Each path below is one point turned by a fixed rotation once a step. After each direction that follows a path, write how fast that rotation turns it, in degrees each step (0 if it stays still).
Each turn is a multiple of 5 degrees from 10 to 175, or 0.
Each row of a path follows its step; steps can be skipped.
Path 1:
step 0: [-10  21  22  16   5  13  17   8 -20   4  -1  -4  -5  -2   8  14 -17  17
  23   0  -9   7 -23  -5  -1  10 -10  -2  -8 -11  14   5  15  12  -1  -1
  13   0  -4 -36  12   0 -19 -15   3   8]
step 1: [ 14   4   1  -2   3  26  27   4  16  15  -3  -3  18  14  16  -5   8  24
   2  -3  13  -3 -15 -20 -15   7  -2 -15 -11 -15  25 -16   7  19  -9  -7
   4   9  -3  -3  -4  10  -3  17  20  13]
step 3: [ 18  23  -2  -2  -8  -7  19 -14 -10  -1  18 -10  11  17 -10   8   4  15
  -6 -11  -6  25 -19 -23 -17   6 -26  18 -15  -8   5   6   8   0   3  -5
  -5   3  -5 -10  11  11 -28   7   4  14]
step 4: [ 11   2   8  16 -25  11   9  29 -14  14  -8   7  16  15  11   5  -9  -8
  -3 -25 -16  11 -20 -11 -16   2   9   0  -2   0  13   4  -1  15  -1  11
  -5  14 -15 -29 -10  -8  -2  20  11  11]
step 6: [ 15  18  15  -1 -19  12   0   0 -15   4 -10  -3 -14  21   0   1  -5  14
  20 -13  -5   8 -15  10 -25   3 -12   1   4 -17  10 -15   3  16   6  13
  20 -20   0 -12  -3  -1 -32 -12   8   6]
step 10: [ 12  10  20   7 -30  18  26  15 -26  -1  20   3  17  12  -7  -5  -3   4
  -3 -11 -12 -15 -21  -6 -22  16   1  10   6 -19   5  -8  17  -3  -5   4
  -8  -4  -5 -10  11  -7   0  20   1  -4]
step 11: [ 10   6   1 -15   0   5  26   8  -1   1   9  11  -1   8 -14 -13 -31  15
   0 -15 -23  -2 -14  -8  -4   0  11 -12 -30  10  30   0   0  28   4   4
  -3   4  -9  -9 -12 -10 -21   6 -10   3]
step 12: [-14  39  16  -4 -19  16  13 -11   8   6  -7  13  -2  16   9  13  -7   3
  14 -19 -12  14 -17  -7 -18  13  -2  -4  -9 -17  16   0  11   2   2   2
  10 -24  16  -1 -11  -1  -2  -1  -6  21]
step 13: [ 24   4   9   3   5  -7  42  16  12   6  -3   1  17   4   7  18 -10   9
   4   3  -7   2 -13   0 -30   2 -11   7  -7 -16   2 -18   3  36   4  19
  -1  -7   2  -5  13  -5  -2  -7   6   6]
step 16: [  8  16   5  -6 -14  12  17   9   1   6   5   0  14   7  13 -13   3  23
  24  -3   5   2  -8  -3 -36   5   5  -4  -7 -16  13   3  19  10  -3 -12
   5   9  -6 -20  15  -2   3  34  18  10]
step 18: [ 19  29   3 -16  -7   9  10  -9   7   5  18   1   1  22  -1   6  -1  26
   2  -5   0   9 -22 -34  -5   7  -8  -7 -18 -18  10 -10   9  -3  -1  -7
   7 -13   7  -1 -10  17 -28   0  -4   3]
[-9  0 -1  1  8  5  1  0  5  5 -3  5  1 -1  7  4 -1 -1  2 -3 -2  4  2  2
  2  1  2 -1 -2  0 -1  9  1  4  0 -5 -1  2 -1 -4 -3 -2  4  6  3 10]
95
[ -3   0   6   1   5   3   2   3   5  -2   3   4   4  -6   4   3   0  -1
  -1  -2   3   1   3   2  -1   1  -3  -1   2   5   2 -10  -6  -1   1  -1
  10  -6  -5  -3  -1   5  -3  -6   0   1]
55
[ 2  4  4  2 -1 -5  4  2 -5  4 -4 -3 -1  0  3 -2 -2  2 -1  5  4  2 -1  2
 -3  5 -8  4  4  4 -4 -2  0 -2  3 -1  2 -1  2 -5 11 -5  4  4  5  6]
115
[ 0  0  0  1  1 -3  4  9  3 -5  1  1 -6  1  2 -2  6  0  3 -3 -4 -5  1 -4
  4  1  3 -2  4 -2  4  1 -3 -4  8 -1  0 -1 11 -4  0 -6 -7  0  2  1]
60
[  1   4  -3  -2  -3   5  -4   4   4   1  -2   4  -3   0   4  -2  -2   0
 -10  -1   6  -3  -1  -6  11   2  -3  -2  -6   2   0  -2  -2   3  -5   3
   1  -2  -2   0   2 -10   0   3   1  -3]
110
[-3  3  2  1 -3 10 -1  3 -2  0 -2 -3 -6  3  1  1 -2  3  0 -6 -8  3 -1  4
  0 -1  2 -1  5 -2 -9 -1 -7 -3 -5  5  2  0  3 -1  2  6  3  5  2 -6]
170
[ -3   3  -3   1  -7  -5  -3   1  -2  -4 -10  -2   1  -2   2  -5  -1  -3
   4  -1   1   6  -1  -1  -3   3   5  -4   0   7   9  -2  -4  -1   0   1
   2   2   0   1  -8   0   7   2   3  -1]
145
Path 2:
step 0: [  5  14 -24   2 -12 -35 -18  -2   0 -10  -2 -17   4   5 -20 -18 -10  -4
  -4  12  -6   7   2  -3  23  16  -3  18   8  12   3  -8 -13  -7  -8  10
 -12   4   7   0   4  19 -10   3 -10  -2]
step 1: [ -2  -8 -10  -5   9 -17   2  -2 -10 -13 -10 -22   5 -17 -17  -7  -7  -4
   1  -2 -13 -19 -20 -16   4   3  -6  17  16   2  15  10 -28  10   3  -2
   2  10  16 -11  15  14   4  16  -8  14]
step 6: [  1  17 -28  -9 -10 -21   1 -15  -5  -6   1 -20  -2  20  -1 -14   2 -11
 -12  -5 -13   2   9 -23   2   3  15  10   1  24  16 -14  -7  -3  -4   1
  -8  13   6  -6  -3  14 -21   2   4   0]
step 7: [  2  -9 -23  -6   2 -26   0 -10 -14  -6 -20  -4   3 -15   5   8   7   0
   0 -10  -7 -21 -14 -12 -12  11  15   4  11  16  27  -3 -17  19  -1  -2
  -9   7  14  -9  21   3  -2  -6   9   3]
step 9: [ -5  -7 -24  -6 -17  -1  -5  -9 -13  22   4 -22  15   5  14   1   0 -24
   4  -6 -16   6   9 -15  11  22   8  -6  -6  13  -9  -3   0   7   5   8
   5  16   9 -19  -4   4 -13  23  -8 -12]
step 10: [  5 -13 -16  -6  -8 -14 -10   1  12  18 -14   8   7 -10  15  -2   3   4
  18  -1   5   4   3 -11  -7  22   8  -2  -2  13  -2   0 -29  19 -10  -4
 -15  11   9 -29  18  -9 -10  13 -12   4]
step 12: [  1  -3 -18 -20  -3 -13   8  -2   7   5 -13 -14  20   1 -13 -19  -4 -15
   0 -10 -26 -10  10 -21   3   0   2   2 -14  17  19 -22  -1 -11   5  -7
  16  11  -1 -15  -5   6 -13  13   5  -4]
step 14: [  6  -8 -27  -6  11  -9   0  -7 -29  20 -11  -9 -10  -7  -3  -8   9  -2
   0  -4 -16 -12   3  27   6   2   8  19 -16  14 -22 -12 -13   6  10  -3
   6  -5   6  -4   1 -19  -8 -12  -5 -13]
step 15: [ -2  -3 -14   6   2 -10  -1   7   2   4 -10 -12  15   0  -6   4  -3 -25
   7 -21 -15 -11  16   7   8  24  10 -11 -16  15 -10 -13 -10   1  20   8
   7  18  11 -15 -14   1  -7   2 -23 -13]
step 17: [ 10   4 -19  -9  19  -4 -16  -4  -2  15 -17  -3   6   5  -6 -25   6   0
  -1   3 -21  -7  -2  -2   4   2   0  42   4   5 -17 -13 -22  -7  -7  -2
 -10   3  16   0  -7   4   5   0 -14   7]
step 18: [ -4   4  -6 -23   2  -8  -4   6   6 -15  -9 -12  31  -9  -3   0  15  -8
   5 -15 -25 -18  -8  -4  11  10   6  15  -5  11  10 -20 -11 -17  15  -7
   6  15  10  -3  -4   4   6  17  -9   8]
[ -2  -1   2   1   3   0   3   1  -9   3   1   1   0   2  -1   8   4   0
  -1  -2  -6   0  -1  -3   2   7  -2   4  -2  -1   7  -1   2  -1   4  -2
   4 -12   2   4   5  -5   0   4   3   1]
65
[ -2   2  -9   3  -5   6   3   2  -3  -3   0  -5   1   0  -7   1   2   3
   0   5   1 -10  -3   3  -2  -1  -2  -6   7   6  -3   2   0   4   1   3
   7   0   3   2   1  -7  -1   0   2  -2]
60
[  4  -3   3   1   4   3   3   1   0  -2   8  -3   2   1  -3   1  -2  -5
  -1  -5   0  -1  -1   2   1   5   5   1   8   2  -2 -10   3  -5  -2   5
   4   3  -3  -7   3   5  -6   2   1   4]
125
[ -3   3   0   3   3  -1   3   0   0 -10   9  -2   3   5  -4   2   5   1
  -4   0  -5   0  -2   3   3  -2   1   3   0  -4  -1   5  -4  -3  -1   0
  -7   4   5   4   5   3   4  -1  -9   4]
20
